The rows of R fall into 3 groups, which share some directions, and each row is roughly a mix of its group's hidden directions.
R, 100 rows:
[[-10.2  31.3  14.8  -4.3  17.0  -6.9  31.3 -22.1  -8.4   2.3]
 [ 18.8   2.8 -13.3  17.6  29.9  10.1  -0.2 -27.2  17.7 -17.6]
 [ 20.1 -15.5 -13.5  21.9   2.0 -34.8   6.7 -12.4  19.6  10.0]
 [-30.0   6.8   2.4 -29.6  23.9 -11.8  -6.8 -24.0   1.2  -6.9]
 [ 10.4  -2.9  -3.8  17.6   3.2   1.1  -5.9  49.0 -17.9   0.8]
 [ 20.0 -18.8  -3.2  30.6 -21.0 -13.7 -10.6   8.7 -26.1  -2.2]
 [ 18.3 -33.5 -16.3  -4.9 -28.9  -2.3  -0.8 -11.8  21.4   4.7]
 [ 13.7   1.4   0.1  14.9 -17.0   3.8  -7.5  43.2 -11.4 -21.0]
 [-11.3  -9.4   1.0 -30.1 -29.9  -4.3 -12.5  10.5  -0.8  30.1]
 [-38.7   8.5  -9.7   9.8  25.4  -7.7  23.6 -13.4   1.3  -2.8]
 [  6.8 -20.7 -29.3   0.2 -16.0 -22.1   0.3  -7.8  31.9   7.5]
 [ -3.3  -4.5  -3.9  22.5 -28.0  13.4  15.8  36.0   3.9 -11.2]
 [ 15.6 -18.3 -10.6   6.0  -7.7 -37.5  -8.3 -26.5  11.2  10.9]
 [-15.6  10.2  -5.0  -5.6  25.3 -12.2  13.3  19.2  32.8 -19.9]
 [  5.5  19.4  25.5 -35.2  27.6   5.2   8.8  -3.1   5.5  -3.5]
 [ -8.9 -14.2 -14.7  13.8 -11.2   0.6  13.3  40.5 -14.8  19.0]
 [-11.9 -10.8   7.5 -29.0 -22.0  -6.2 -12.5 -10.2  17.1  31.2]
 [ -1.8 -11.0  -9.9  18.0 -10.2   1.1   5.2  37.8 -33.1   1.8]
 [ 21.0  12.8  11.0   3.2  17.7 -23.3  -6.3 -35.9   9.8  13.9]
 [ 10.3 -16.2 -17.1  25.9  -6.6 -24.9  14.0 -24.3  19.7  -6.4]
 [  7.6 -13.0 -14.8  35.2 -25.1  -4.8   0.1  28.7  -6.7  -0.5]
 [-10.1  11.4  12.8 -35.2   4.9  11.0  -8.7 -13.5  31.9  12.2]
 [-12.7  20.3  20.9  -4.1  32.6  -7.5  14.0 -27.3  -8.6   7.0]
 [  1.3  11.9   2.3  -3.8  26.3   3.0   6.5  46.6   9.0  -7.1]
 [-10.5  18.8   9.2  -9.7  43.7 -20.5   4.0 -11.1   7.7   5.7]
 [ 21.9  -0.1   0.0 -10.4  14.9 -14.8 -14.2  43.0   8.1   7.8]
 [-13.4  -1.7  20.7 -32.1   5.6   8.6  25.9 -24.4  -6.2  12.8]
 [ -7.2   8.1  10.9 -16.9  34.3  10.1  -7.1  32.2 -14.4 -10.3]
 [  5.3  -8.5 -12.3  24.7 -42.6   9.4  11.6  -8.2  12.1   9.5]
 [  3.5   6.4   6.3   1.7   6.0  13.4   3.0  52.0 -13.5  -0.7]
 [  2.9 -15.9   3.4  37.9  10.8  -7.3  21.8 -15.0 -23.6   8.6]
 [  5.5   1.0  -5.4  14.0 -11.0   5.7   7.4  52.0  -5.4  -3.7]
 [  6.3 -13.7  38.4   4.4   0.1   0.7  -3.6   9.7 -28.1  24.3]
 [-28.9  12.1  10.1 -23.0  33.3   1.0  20.0  -7.7  -2.4   4.2]
 [-16.0   3.7  -0.1  -0.3   0.7   7.9  13.0 -48.8  17.9   0.5]
 [ -7.5  13.3  14.4 -28.5  35.4  24.9  -1.5   6.5   1.0  -5.9]
 [ -4.6  22.0   7.3 -23.6 -18.4  21.1  -9.0  18.2  24.7 -16.9]
 [ -3.9   7.5  28.7 -26.7  14.5   9.1  -7.6 -26.1  19.2  14.4]
 [-16.1  15.7   9.6 -13.6  35.8   9.4  16.4 -27.9  -0.7   3.4]
 [ -2.8   6.3  -7.9   5.2  -2.8  14.9   5.7  51.3 -11.4  -7.0]
 [ -3.8  -0.5  17.9  -0.8   6.4 -13.7  19.9 -45.2  -3.1  14.0]
 [-18.5  16.3   3.2 -31.7  -0.9 -10.1   7.0 -31.0  13.5  17.0]
 [  1.6 -17.5 -13.7  27.8 -14.2  -9.0  11.5  29.4 -24.4   7.9]
 [ 19.7  19.9   8.2 -19.9  27.6  -2.9 -20.7  -7.1  12.7 -23.4]
 [-10.8  -6.4 -33.8  -4.1 -38.6  -7.6  -5.2  16.9   3.0  -4.9]
 [ 11.6  14.2 -16.8  -8.5  12.3   1.0  -7.8  43.7  10.0 -17.2]
 [  7.8 -11.4   8.5 -17.2  34.8 -15.8 -16.6  -8.5 -18.0  22.8]
 [  8.7  -9.9   1.0   3.7 -17.9  -4.3 -17.4  47.1  -7.3 -10.4]
 [-14.3  29.6  -2.0  25.7  26.5   9.4   8.6   5.2 -13.2 -19.8]
 [-10.4   3.2  19.1  21.9  19.1  26.8  26.9   9.3 -17.6   6.2]
 [ 36.0  -5.7  20.7  15.0 -29.2   9.1  14.0  -1.8  -7.2  -5.7]
 [-10.4   1.3   5.0 -19.8  15.0  10.0  -0.8 -45.1  16.0  -8.1]
 [ 21.7   0.5 -15.9   6.2  21.3  10.9  -3.2 -35.6  23.7  -5.9]
 [-31.5  -7.0  -3.3 -28.6  -4.1  -7.9  24.3 -14.8   6.8  20.2]
 [ -2.5  -7.8  37.3 -13.5   7.3   3.2  -9.3 -26.1 -15.4  22.4]
 [-17.4   0.3 -19.8 -27.2  -4.1  -4.1  -4.7 -25.8  30.0  12.1]
 [  2.3  -7.8  42.4 -18.5  10.4 -11.2  -4.2 -12.9 -17.9  16.2]
 [ 30.1  -8.7  17.7  -0.7   0.3  18.9  -8.1 -36.1 -13.7  -0.7]
 [ -2.0 -22.9  -3.3  18.7 -26.3  26.3   9.7 -26.4 -10.7  -5.3]
 [ -2.2  -3.9   5.8  14.2 -46.7  10.4  20.4  14.5  -2.7  -5.5]
 [  2.9 -25.6  -8.6   0.1 -36.3  -9.5  -1.7 -23.7   8.8  20.5]
 [ -8.2  16.6   1.6 -11.3 -12.6  -9.5   6.8  41.3 -13.9  23.3]
 [ 27.7 -12.8  -9.5  17.6  17.3  -7.8 -14.3 -34.2  11.8  -0.1]
 [  0.4 -15.3   3.6   1.3 -19.9 -21.0  -4.7 -43.5   7.7  12.1]
 [ 15.2   4.2   4.0  -7.8  45.6 -11.6  -4.7 -11.3  18.8 -12.8]
 [  7.9  -9.7  -7.0  28.6 -37.9   4.1   6.8  24.2  -8.9   4.2]
 [-12.6 -10.6  -4.9  20.3 -27.7  24.3  17.1   6.9  16.4 -23.1]
 [ -1.3   0.8   3.3   6.6   8.0  -0.1  -1.7  51.6 -18.0  -9.6]
 [  3.4  34.1   4.4   1.0  31.8   7.9   1.3  23.2  -5.7 -19.1]
 [ -8.2   2.7  -8.7 -12.3  -1.9  -7.8  -2.2 -48.1  17.4  14.8]
 [  2.8  -8.2 -33.3   0.0 -28.9 -24.9  -5.5  -4.5  22.6  -3.4]
 [-18.3  -1.3  13.5 -42.2  -8.6   6.9  11.7  -7.1  -4.7  24.2]
 [-14.3 -27.8 -28.3   9.1 -31.7  -6.2  10.5   5.9  12.6  -1.0]
 [  4.8  -8.2 -24.5  11.9  -6.9 -25.4   2.5 -37.1  16.2  -5.9]
 [ 17.5  -4.3 -22.9  25.4 -23.1  -4.2 -14.3  26.3   7.6 -14.5]
 [ -2.5   3.3 -16.0  -1.3 -18.6   6.9  -1.2  50.1  -2.2  -5.1]
 [  2.0 -14.2  -0.8  23.5 -40.8  22.3  11.9  -5.2   1.6 -10.7]
 [ 13.8   4.7  25.9 -13.0  21.0   6.9 -22.9  30.1 -13.5  -7.4]
 [-28.9   1.5  20.6  -9.9  16.4   2.4  13.9 -30.3 -14.9  15.6]
 [  7.1  -4.3 -23.2  42.2 -18.0  -9.2  -3.8 -17.8   7.2  -5.3]
 [ 13.6 -15.3  14.7   5.6   2.5 -17.9 -29.2  35.9  -6.5  -5.4]
 [-23.4  24.7  -6.9  -5.8  39.2   0.2  -2.2  19.4   2.3  -6.3]
 [ -5.0  -1.5   2.0  -7.5 -31.1   9.3  -8.5  42.8 -12.6   1.8]
 [-20.7   3.7  -6.7  -8.2 -13.5 -14.5  11.8 -34.6   6.0  29.8]
 [  6.3  17.1 -16.8 -20.7   8.2  -3.0  -7.4   9.8  42.5 -11.4]
 [ 26.2   1.0  -1.0   0.9  46.8   4.0 -16.3   5.8   2.8   2.0]
 [ -5.6   9.1  17.1 -31.3  17.2  18.1 -19.5  19.4 -20.9   2.7]
 [ 12.1   3.9  36.4 -24.0  15.8   0.7 -13.5   7.0  16.1  20.2]
 [-11.8  25.2 -25.7   7.5  -6.4  14.5  19.1  26.9   1.5 -19.2]
 [ -4.8  -0.4   4.0 -10.6  14.8  25.7   5.1 -35.9  25.2 -15.0]
 [  5.2 -13.0 -32.0   9.0 -29.7   5.8   3.0  24.4  14.2 -13.7]
 [-27.8  -7.4  -8.3 -23.6  -4.0 -19.3  33.8   0.9  12.3   8.4]
 [-32.0  15.4   8.8 -36.5  10.3  -1.6  -3.5   6.9 -17.4   8.4]
 [ 27.6  -3.3  26.1  28.2  23.4 -12.5   6.8 -12.2  -7.0  -2.9]
 [ 35.5 -16.0  -3.3   5.2 -11.4  -3.1 -14.8 -31.0  16.5   7.9]
 [-12.4   7.6   4.7 -26.9   6.0  -8.7  -0.8 -44.9   7.9   7.8]
 [  8.2  -1.8  -2.9   9.4   8.2 -23.4 -13.8  37.7 -27.9   6.1]
 [-20.1  10.2   7.8 -33.1   2.1  -5.9  -1.7 -37.1  -2.0  11.0]
 [ -2.5  -0.8  -1.4  10.3 -29.7 -16.3   0.4  32.9 -26.7  12.1]
 [ 27.1   3.5  12.1  17.9  22.8 -17.9   0.5 -29.0  10.6 -14.4]]
Here is one row from each group, named. Which group is each of the other rows in?
[-10.1  13.2  14.8 -21.7  11.6  39.0   9.2  22.1   0.0  -3.5] | J
[ -5.4  -8.0  25.4  -6.7 -22.0  -0.5 -11.4 -39.2 -15.7   4.8] | K
[ 12.7  -9.0  26.0  23.4  10.2 -15.9 -15.6 -30.5 -12.7   7.3] | U

[-23.6   6.4   4.5 -25.6 -13.5  -9.7   3.5 -39.8   1.4   8.1] | J
[26.7  9.7  6.6 -2.6 38.2 -2.4  6.1  7.1 27.0 -8.4] | J
[  0.6   9.9   0.2   1.8 -11.2   1.2   5.1  49.7 -14.6  16.3] | J
[  5.1  -1.2   7.1  -1.7  29.4  28.7   5.7  -6.3  24.6 -27.7] | J
[-26.4  17.3  14.8 -12.2  24.3   0.7   7.8  29.5 -16.8  -6.6] | U
[ -0.5  22.8 -19.4  -3.2   8.2   5.5  -5.8  43.3   7.2 -15.4] | U
[-28.2   0.3   6.8 -32.7 -12.4  10.1   2.4  -9.9  -8.2  29.6] | U
[ -3.3  -8.1  -1.4  12.5  12.3 -20.2 -12.5  36.7 -25.2 -16.7] | J
[ -0.4  16.0  -8.9   1.9   7.3   3.7   3.1 -40.2  17.6 -29.4] | K
